Named turns come first, each shown by rows before and after it. Which turns, in which order, take the first row of each pair that follows to the second? Write the first one first, as in the answered first pair.
turn Ziz:
0.11 -1.31 -1.59 -0.10 0.06 -0.37 0.83 1.18 -0.63 0.73 1.01 0.42 1.01  ->  0.16 -1.79 -1.61 0.45 0.30 -1.47 0.11 0.63 -0.41 0.83 0.11 0.68 0.69
0.95 -0.55 1.03 -1.62 -0.78 -1.38 -0.39 -0.06 0.56 0.73 -0.52 0.70 1.25  ->  0.98 -0.09 0.99 -1.92 -0.98 -0.52 0.50 0.50 0.23 0.80 0.56 0.18 1.51
-0.69 -1.26 -1.01 2.63 1.27 -0.66 0.21 -0.20 -0.91 -1.51 0.79 -0.29 -1.31  ->  -1.08 -1.70 -0.63 1.54 0.80 0.57 -0.32 -0.09 -0.79 -2.24 0.57 1.07 -1.14
turn Suvaf:
-0.32 0.35 0.48 -1.58 -0.18 1.04 -0.25 1.46 -0.05 1.82 1.17 1.46 -0.26  ->  -1.05 -0.38 -0.55 0.10 0.06 1.54 -0.61 1.53 -0.55 1.29 0.99 1.70 -1.19
0.60 -0.37 1.36 -3.90 -0.17 3.42 -0.62 0.08 0.70 0.47 -1.06 0.77 1.25  ->  -1.28 -1.98 -1.24 0.67 1.01 4.26 -1.06 0.56 -0.64 -1.05 -1.14 0.33 -1.24
0.29 -0.43 0.15 0.02 1.24 2.22 2.28 0.60 0.43 1.39 -0.90 -1.70 -0.62  ->  0.41 -0.13 1.02 -1.68 0.55 2.30 1.90 0.34 0.90 1.13 -1.30 -0.42 -0.11
turn pudov:
0.40 1.58 0.11 1.53 -0.92 -0.21 -2.25 -0.61 0.23 -0.04 -1.71 -0.09 1.33  ->  -0.13 1.18 0.02 1.41 -1.20 1.41 -2.24 0.03 0.08 -0.95 -1.30 0.57 1.11
0.23 0.93 0.75 -1.27 0.29 -1.94 -1.11 -1.14 1.75 1.28 -2.07 1.86 0.66  ->  -1.39 -0.13 -0.40 -0.54 -0.05 2.29 -0.77 0.52 0.49 -1.09 -0.31 3.18 -0.26
-1.28 -0.94 0.08 1.64 0.90 0.26 0.42 0.70 -0.64 -0.79 -0.72 -1.35 -0.58  ->  -0.47 -0.42 0.87 0.72 0.74 -1.53 -0.04 -0.30 0.16 0.25 -1.69 -1.36 -0.19
-0.06 -0.43 -0.73 1.82 0.27 -2.06 -0.15 -0.24 0.69 0.90 -1.82 -1.32 -0.53  ->  -0.25 -0.94 0.16 -0.12 -0.57 -1.34 -1.37 -0.71 1.43 0.09 -2.49 1.17 0.05
turn livi:
-0.36 0.20 0.04 -0.68 -0.14 0.39 0.50 0.37 0.54 -1.24 -0.46 -0.39 -0.52  ->  -0.19 0.11 -0.02 0.00 0.18 -0.46 0.46 0.23 0.75 -1.07 -0.70 -0.53 -0.75
-1.12 0.34 -0.73 1.66 0.37 0.62 0.70 1.32 -0.72 0.05 1.40 -0.66 -1.22  ->  -1.12 0.22 -0.81 2.04 0.44 0.09 0.57 1.14 -0.65 0.19 1.14 -0.83 -1.16
-2.04 -0.08 0.39 0.01 -0.53 -0.09 -1.92 -1.11 0.53 -1.29 -0.79 1.86 0.20  ->  -0.30 1.27 0.84 -0.25 -0.07 -2.67 -0.65 -1.35 0.84 1.04 -0.66 -0.90 1.05
-0.26 1.65 1.47 -0.77 -2.44 0.43 -0.37 -1.33 -0.04 0.44 -0.90 -0.75 0.82  ->  -0.79 0.99 1.23 -0.27 -2.55 1.09 -1.21 -1.30 0.00 -0.38 -1.38 0.22 0.40
turn Nolap:
1.80 0.48 1.46 -3.22 -0.37 0.10 0.88 -1.14 0.25 0.44 0.97 0.58 1.60  ->  2.00 0.65 1.20 -1.80 0.19 -2.31 0.57 -1.91 0.35 1.40 -0.15 -0.62 1.08
0.88 -0.11 0.53 -1.18 -0.44 -0.99 -0.91 -0.70 1.07 0.73 -1.39 1.04 0.63  ->  0.77 -0.41 -0.17 0.23 0.05 -1.81 -0.98 -0.73 0.84 0.85 -1.67 0.17 -0.19
0.78 0.53 1.07 -2.11 -0.69 -0.20 -0.81 -0.47 0.70 0.26 -0.01 1.57 1.25  ->  1.07 0.53 0.91 -0.98 -0.31 -2.12 -0.94 -1.03 0.89 1.05 -1.14 0.40 0.72
-0.27 0.50 -0.83 0.09 0.96 -0.43 1.38 -0.08 -0.56 1.47 0.57 -2.28 -0.93  ->  -0.64 0.46 -0.97 0.02 0.83 0.65 1.66 0.35 -0.87 0.88 1.01 -2.02 -1.18
Then:
Between the rows of a pair lie two turns.
-1.21 -1.09 0.15 0.24 -0.14 0.63 -1.79 -0.37 0.69 -1.11 -0.73 1.94 -0.86  ->  -0.17 0.68 1.07 -1.55 -0.44 1.71 0.49 0.75 0.12 -0.11 1.97 -0.16 1.09
Ziz then Nolap
-2.37 -1.04 -0.71 0.91 -1.33 3.34 -0.34 2.54 -2.18 -2.39 2.26 -0.16 -0.09  ->  -2.62 -2.27 -0.56 1.38 -1.39 1.57 -2.77 0.96 -1.13 -3.20 -0.57 2.29 -0.77
livi then Ziz
1.23 0.64 0.82 -3.97 -0.56 0.78 0.04 -1.24 1.18 0.26 0.53 2.32 -0.06  ->  0.77 -0.74 -0.65 -0.43 0.50 -1.83 -1.67 -2.62 1.27 0.05 -2.00 2.00 -2.19
livi then Nolap
1.22 1.28 -0.38 0.40 0.15 0.26 0.85 1.12 0.88 1.25 2.02 -2.45 1.09  ->  0.06 -0.84 -1.46 2.69 0.63 -1.16 -1.72 -0.35 1.39 0.01 -1.15 -0.30 -0.84
Ziz then Nolap
0.30 0.59 1.58 -2.26 -1.06 1.07 -0.43 0.30 0.52 0.11 1.32 1.52 0.71  ->  -0.31 -0.05 -0.91 2.61 0.61 -0.74 -0.17 0.45 -0.73 0.71 1.05 -1.43 -1.42
Suvaf then pudov
0.73 1.55 -0.37 0.26 0.22 -0.15 2.24 1.22 -0.32 1.30 2.07 -3.08 0.69  ->  0.24 0.54 1.18 -3.19 -1.18 2.21 0.57 0.65 0.62 -0.83 1.04 2.05 1.27
pudov then pudov
1.28 2.41 0.66 -3.32 -0.67 2.50 2.08 -0.19 0.46 0.38 1.31 0.31 2.27  ->  1.06 1.66 -1.86 2.57 1.27 -1.71 1.67 -1.21 -0.16 1.73 -0.63 -3.48 -0.04
Ziz then Nolap
1.03 0.91 0.68 -1.00 -0.95 -0.89 0.64 0.32 0.24 0.45 1.61 -1.91 0.89  ->  0.86 0.37 1.11 -2.17 -1.34 -0.76 -0.36 -0.40 0.84 -0.18 0.61 0.01 1.16
Nolap then pudov
0.61 1.10 0.39 -0.17 -0.13 0.27 1.74 0.63 -0.79 1.67 0.91 -2.10 0.90  ->  0.96 0.95 0.97 -0.63 -0.28 -1.67 0.59 -0.50 -0.12 1.95 -0.78 -1.45 0.96
pudov then Nolap
-0.72 -0.46 0.49 -0.55 -0.02 -0.89 -0.80 -0.51 0.27 0.16 -0.80 0.96 -0.55  ->  -1.10 -0.25 -0.33 0.16 0.20 0.66 0.34 0.83 -0.73 0.10 0.88 -0.52 -0.59
pudov then Ziz
0.17 -0.36 -1.32 2.78 0.84 -3.23 -1.26 -1.08 0.52 0.24 -1.77 -0.83 -1.28  ->  0.50 0.27 1.23 -3.18 -1.15 0.15 -1.31 -0.54 1.35 -0.77 -0.79 3.12 1.08
Suvaf then Ziz
1.00 -1.75 -1.08 -1.98 -0.38 -0.36 -1.39 -0.61 1.38 0.76 -0.56 1.04 -1.19  ->  0.76 -1.08 -1.19 -2.57 -0.71 1.69 0.04 0.59 0.80 0.38 1.30 0.40 -0.51
Nolap then Ziz
0.31 0.48 0.82 -1.02 -0.13 -2.44 -0.72 -1.05 1.61 0.74 -1.15 0.07 0.57  ->  -1.89 -1.16 -0.84 1.32 0.12 0.23 -1.23 0.06 0.62 -1.48 -0.81 1.45 -1.08
Suvaf then pudov
-1.20 2.37 0.79 -1.48 -1.79 2.69 1.69 1.86 -1.64 -0.34 1.34 0.42 1.53  ->  0.04 1.60 1.78 -1.66 -1.67 -2.08 -1.06 -1.16 0.21 0.75 -3.06 1.77 1.27
Ziz then pudov
-0.73 -0.25 -1.01 2.31 1.08 0.60 1.00 0.48 -0.38 0.40 0.79 -1.76 -1.00  ->  -1.33 -1.62 -0.75 1.23 0.53 1.25 -0.58 -0.20 0.07 -1.10 -0.72 1.44 -1.14
Ziz then Nolap
